Each row is where one point has got to under a steady rotation. How many steps took it there?
The counts run from 0 to 512.
[1.416,0.963,1.537,2.593,2.509,-0.386,1.841,0.751,-2.846,-2.054,-1.166,0.174,-0.979,0.486,0.429,-1.041,1.717,-0.354,0.397,0.404,0.678,-1.103,-0.841,-1.168,1.430,-3.008,-0.078,0.508,-2.134,1.054,-0.197,1.916,1.006,-1.336,-1.161,-0.532,-2.658,1.480,0.716,0.187,-1.170,1.043,1.086,-2.633] | 458
[-0.085,-0.877,0.331,-1.853,1.262,1.675,-2.531,2.896,1.486,-0.001,-2.393,-2.615,-0.505,-1.746,-0.220,-0.857,-0.394,-0.678,1.251,-1.607,-0.320,3.387,0.023,0.040,-0.199,0.302,1.603,-0.086,1.273,-0.363,-0.579,1.622,0.220,-2.622,-0.436,-0.027,-2.342,-1.126,-3.053,0.376,-0.371,-1.912,1.416,-0.353] | 45
[-1.442,0.916,1.244,-2.007,-1.488,0.897,0.587,1.400,-1.731,-0.556,-1.715,0.312,-1.540,0.100,-3.008,-1.649,2.259,3.157,-1.189,-1.598,0.663,1.038,-1.725,-0.123,0.503,0.127,-0.727,-2.536,-1.784,0.082,-1.078,-1.608,-1.800,0.369,-0.980,-0.557,-1.154,-0.388,0.922,-0.126,-2.763,-2.482,0.481,-0.568] | 373
[-1.718,-0.971,-0.362,0.333,0.159,0.105,-2.180,1.327,0.152,-3.175,-1.759,-1.170,1.233,1.542,-1.958,-1.227,2.216,2.247,0.323,-1.546,-0.164,-0.756,-0.488,0.647,0.185,1.445,-2.753,-3.576,-1.206,1.159,-1.175,0.234,1.058,-0.174,0.173,-1.079,-2.866,0.429,-0.093,-1.189,-1.387,-1.843,1.016,-0.991] | 254
[0.722,0.422,0.208,1.203,-0.904,1.645,1.527,-0.617,-2.711,0.820,-0.818,0.542,-2.997,-0.410,-0.351,-0.709,2.001,1.196,0.429,0.131,1.280,-0.448,-2.056,-0.677,0.278,-3.742,0.249,2.834,-0.619,0.960,-1.875,1.343,-0.672,-2.462,0.484,-1.097,0.358,-0.568,-1.777,0.642,-0.961,0.244,-0.055,-2.496] | 212
[2.725,-0.430,-0.628,1.355,0.787,-1.241,1.015,1.969,-0.932,-2.222,1.109,-0.205,0.404,0.796,0.855,-0.950,-0.085,-1.515,2.916,0.556,-1.089,-0.414,-0.785,-0.560,-1.148,-2.366,0.906,-1.901,-0.838,1.919,-0.214,1.428,-2.312,-0.419,-2.250,-3.793,-1.782,-0.685,1.878,-1.090,-0.550,-0.153,0.445,-0.321] | 326
[0.414,1.772,2.174,-0.347,1.388,0.043,2.548,1.436,-1.712,-2.518,-0.961,-0.342,0.970,-0.196,-1.570,-0.209,1.478,0.236,-1.164,-2.129,0.910,-0.681,0.252,-1.256,1.074,0.792,0.346,-1.961,-0.797,-0.272,-0.656,0.098,0.664,0.595,-3.078,0.867,-0.549,2.582,1.704,1.199,-3.940,-1.830,0.505,-1.422] | 492
[1.990,0.829,1.536,1.560,2.335,1.256,0.727,-0.557,-1.479,-1.855,-0.818,-0.860,-0.326,0.423,1.070,0.090,1.534,-1.736,0.250,-0.183,1.564,-0.662,-0.209,-0.212,0.505,-2.940,0.865,1.860,-0.406,1.934,-0.747,4.083,2.180,-1.300,-0.175,-0.779,-1.356,-0.259,-0.819,0.575,-0.345,1.366,1.427,-2.390] | 456
[-1.211,0.917,1.751,-1.603,-1.429,1.545,0.836,0.965,-1.588,-0.829,-1.664,0.836,-1.901,-0.287,-3.461,-1.830,2.834,2.063,-0.978,-1.446,1.544,0.204,-1.115,-0.238,0.245,-0.774,0.226,-1.677,-2.478,-1.004,-1.705,-1.437,-1.689,-0.465,-0.512,-1.007,-0.731,-0.308,1.244,0.553,-2.865,-1.701,0.756,-0.377] | 372
[0.523,2.209,2.183,-1.557,1.251,0.607,2.279,1.190,-1.505,-1.657,-1.431,-0.610,0.408,-0.112,-1.079,0.396,1.054,0.985,-1.616,-2.026,0.930,1.107,0.678,-1.282,0.804,1.035,0.337,-2.306,-0.834,0.464,-0.456,0.860,0.664,1.350,-2.514,1.581,-0.600,1.476,1.034,1.403,-3.880,-2.316,0.755,-0.985] | 493
[1.793,2.387,1.767,-0.298,1.638,1.546,1.323,0.671,-0.513,-1.275,-2.145,0.138,-0.809,1.599,0.116,0.542,-0.316,0.614,-1.591,-1.988,1.133,2.135,1.441,-1.682,-0.091,-0.392,1.711,-0.651,-1.556,1.528,-0.872,4.269,1.103,1.927,-1.526,-0.969,-1.342,0.419,0.006,-0.062,-2.488,-1.291,0.823,-1.505] | 111
[1.214,-2.841,-0.156,2.934,1.033,-0.794,-1.104,0.784,-0.970,-2.177,0.816,-2.569,1.410,-0.471,-0.334,-0.979,1.261,-0.731,3.176,-0.573,-0.724,-2.598,-1.099,0.902,0.213,-2.834,-1.267,0.162,0.195,1.533,0.083,0.378,0.085,-2.990,-0.807,-0.096,-2.523,-0.992,-0.856,0.466,0.852,-0.355,1.071,-1.441] | 68
[-2.386,1.141,-0.362,-0.406,-0.558,0.566,0.246,1.733,-2.350,0.132,-1.602,-0.252,-1.200,-1.906,-2.143,-2.346,2.734,1.827,-0.167,-0.438,0.730,0.479,-2.142,-0.726,1.385,0.376,-1.099,-0.671,-0.767,-1.432,-2.064,-1.881,-0.452,-1.266,-0.715,-0.563,-1.126,1.674,-0.557,0.314,-2.972,-1.338,0.170,-1.069] | 22
[0.293,1.031,-1.645,-1.752,-0.555,-0.540,0.763,1.359,-2.078,0.420,-0.926,-1.042,1.000,-1.803,0.526,-1.175,0.760,2.243,0.811,-0.817,-0.618,1.879,-0.747,-0.633,-0.514,2.738,0.600,-2.994,0.365,0.580,-2.389,-0.419,-1.691,1.043,-1.607,-1.207,-0.232,0.840,0.599,0.457,-3.865,-2.713,0.156,-0.014] | 149
[2.123,-2.600,0.803,1.907,-0.343,-1.922,1.850,-0.168,-2.037,-1.638,1.142,-1.442,2.159,0.488,-0.338,0.425,0.632,1.421,2.512,-1.963,-0.293,-2.705,-0.276,0.640,-0.428,-1.610,0.962,-0.635,-1.396,2.177,-0.174,0.091,-2.438,-1.082,-1.716,0.868,-0.497,-1.972,1.090,1.678,-1.547,-1.638,0.324,-0.813] | 313
[0.405,1.332,-1.058,-1.152,0.566,1.527,1.242,1.146,-1.577,0.988,-1.170,-0.142,0.409,-2.583,-0.578,-2.222,2.659,-0.177,0.013,0.466,1.650,1.209,-0.333,-0.936,-0.886,1.147,2.517,-0.608,-2.676,-0.816,-3.979,0.539,-0.292,0.831,-0.745,-2.257,-0.373,1.324,1.304,2.006,-3.430,-1.009,0.583,0.215] | 146
[1.484,-1.610,-0.827,3.405,1.555,-1.577,1.381,1.541,-1.365,-1.128,-2.314,-0.749,-0.657,0.624,1.779,-0.660,0.051,0.039,2.700,0.196,-0.653,0.125,-0.728,-1.445,0.630,-1.579,1.039,1.208,-1.169,0.798,-1.648,1.851,-0.800,-3.108,-1.359,-1.798,-2.247,1.359,-1.422,-0.734,-1.002,-0.324,0.206,-1.772] | 81
[-1.209,-0.374,0.120,0.120,1.045,0.076,-1.905,4.395,0.623,-0.403,-1.234,-2.194,-1.059,-1.717,-2.700,-2.609,1.041,-0.310,1.102,-0.589,-0.381,0.916,-0.953,-0.205,0.617,-0.527,-0.006,-1.393,-0.559,-1.756,0.253,-0.791,0.252,-1.830,-1.966,0.098,-3.463,-0.270,-0.886,0.019,-0.877,-2.005,0.537,0.287] | 42
[1.461,-1.299,0.862,0.508,-0.537,0.421,-0.878,0.164,-1.515,-0.079,1.909,-1.619,-0.752,-1.061,-1.915,-1.838,1.851,-0.556,2.469,-0.622,0.296,-2.222,-2.262,1.276,-0.409,-4.558,-0.045,0.500,-0.788,1.491,0.204,-0.314,-1.717,-2.302,-0.768,-1.128,-0.867,-3.238,0.392,1.085,0.282,-0.076,0.268,-0.768] | 193
[-0.519,1.828,0.124,-0.491,2.885,-0.823,-0.299,2.674,-1.662,-0.511,-1.527,-1.941,1.254,-1.909,0.388,-1.384,2.040,0.815,0.251,0.010,0.008,1.865,-0.958,-0.365,1.466,1.288,-1.167,-2.439,0.077,-0.064,-1.034,0.922,1.941,0.265,-1.354,0.640,-3.244,2.089,-1.007,0.248,-1.628,-1.205,1.937,-1.416] | 268
[-0.162,-1.544,-1.973,0.214,-0.278,-0.029,-2.986,1.842,0.359,0.435,-0.257,-3.385,0.360,-1.285,-0.496,-0.805,-0.648,1.130,2.111,-1.432,-1.572,0.504,-1.232,0.306,-0.460,0.684,-1.667,-0.646,2.961,1.642,-0.055,0.325,-0.089,-1.997,-1.522,-0.074,-1.401,-2.159,-3.150,0.090,-0.484,-3.066,-0.625,-1.020] | 414
[0.045,-1.454,-1.799,-1.437,-2.097,1.214,0.456,0.221,-0.848,-0.806,-0.064,-0.798,1.540,-1.781,-0.685,-1.259,1.648,0.038,1.675,-1.169,-0.125,-0.942,-0.383,-0.002,-1.408,1.527,1.092,-0.443,-0.543,-0.409,-3.881,-1.067,-2.208,-1.292,-0.278,-2.265,1.267,0.218,0.899,2.214,-3.840,-2.013,-0.085,0.223] | 153
[-1.138,0.777,1.485,-0.744,-0.060,1.555,-0.758,-0.415,-1.533,-1.303,-2.332,-1.312,-0.407,0.774,-2.008,0.026,2.115,3.574,-1.671,-2.089,1.030,0.675,-0.243,0.376,0.612,0.752,-1.964,-1.780,-0.579,1.450,-0.952,1.234,1.538,1.076,0.409,1.206,-1.977,-0.437,-1.085,-0.106,-1.505,-1.804,1.557,-2.650] | 249
[1.200,0.054,-1.107,0.224,1.150,2.688,-0.995,1.283,2.074,-3.223,-0.719,-0.206,0.243,1.349,-0.466,-0.985,0.681,-2.418,0.123,-0.970,0.481,-1.090,1.344,-1.300,-1.730,0.525,0.515,-0.714,-1.487,0.245,-2.599,3.133,1.655,0.151,-1.438,-3.677,-1.043,1.259,0.270,-0.185,-2.879,-0.737,-0.005,-0.652] | 483
[-1.890,-1.568,-0.112,-2.144,-2.223,1.269,-1.361,1.002,-0.145,-2.439,-0.482,-0.195,0.118,0.127,-2.412,-1.286,2.294,1.204,1.067,-1.532,-0.167,-0.565,-1.141,1.192,-0.655,0.551,-1.467,-2.980,-0.416,0.310,-1.640,-1.901,-1.886,-1.592,-0.111,-2.545,-0.864,-1.110,1.196,-0.774,-2.116,-2.046,0.696,0.047] | 379
[-0.484,2.964,-0.032,-2.910,-0.064,3.188,-1.659,-0.366,-0.854,-0.213,0.112,-0.946,-1.749,-0.170,-1.693,-1.557,2.092,1.159,-1.422,-0.717,1.119,1.514,-1.234,0.766,-0.989,-0.841,-1.904,-2.350,0.305,1.890,-0.906,1.538,1.189,2.171,-0.341,-2.940,-1.444,-1.866,-0.632,-0.498,-0.672,-0.875,1.022,-1.347] | 5
[1.140,1.561,-0.330,1.176,0.227,2.256,0.101,-1.610,-0.930,-0.997,-0.126,-1.455,0.571,0.753,-0.887,0.380,1.631,1.219,-1.522,-1.355,1.559,-1.771,0.538,-0.625,-0.751,-0.003,-1.382,0.146,-0.781,2.464,-1.538,3.634,2.830,2.587,-0.940,-0.478,-0.119,-0.076,-0.734,1.538,-2.588,-0.820,-0.666,-2.954] | 475
[-1.308,-1.453,-0.514,-1.724,-0.073,0.623,-0.139,1.822,-1.115,-1.102,-1.417,-1.063,0.179,-2.493,0.355,-1.875,2.083,-0.719,2.308,0.120,-0.114,0.876,-2.365,0.406,0.501,0.059,0.920,0.018,0.841,-1.275,-2.982,-1.616,-1.418,-4.623,0.457,-1.749,-0.548,0.603,-0.392,0.271,-1.834,-0.624,1.326,-0.455] | 398
[-1.315,-1.151,-0.759,0.604,-0.510,0.082,-0.488,0.582,-2.459,1.542,-0.577,-1.978,-0.537,-3.471,-2.284,-2.482,3.315,1.596,1.436,-0.424,0.519,-1.097,-2.357,0.433,0.940,-0.661,-0.544,0.539,-0.524,-0.910,-2.015,-1.949,-0.877,-2.790,0.091,0.978,-1.187,-0.059,-1.247,1.789,-1.895,-0.838,0.301,-1.456] | 405
[0.980,-0.819,0.654,0.867,-0.764,-0.271,-0.049,0.795,-2.031,-0.429,2.092,-1.254,-0.956,-1.143,-1.991,-1.924,1.763,0.037,2.089,-0.332,0.019,-1.990,-2.528,0.991,-0.012,-4.287,-1.077,-0.296,-0.058,1.927,1.547,-0.502,-1.663,-1.545,-1.432,-0.628,-1.630,-3.100,0.122,0.613,0.541,-0.310,0.432,-0.835] | 194
[1.313,0.904,-0.828,1.780,0.266,2.366,-0.163,-1.290,-0.148,-1.064,-0.085,-0.924,-0.024,0.578,-1.615,-0.486,1.686,0.319,-1.154,-0.640,2.006,-2.468,0.796,-0.658,-1.113,-0.544,-0.827,0.503,-2.136,1.330,-2.052,3.147,2.832,1.942,-0.471,-1.608,-0.521,0.478,0.169,1.375,-2.268,-0.389,-0.699,-2.258] | 476
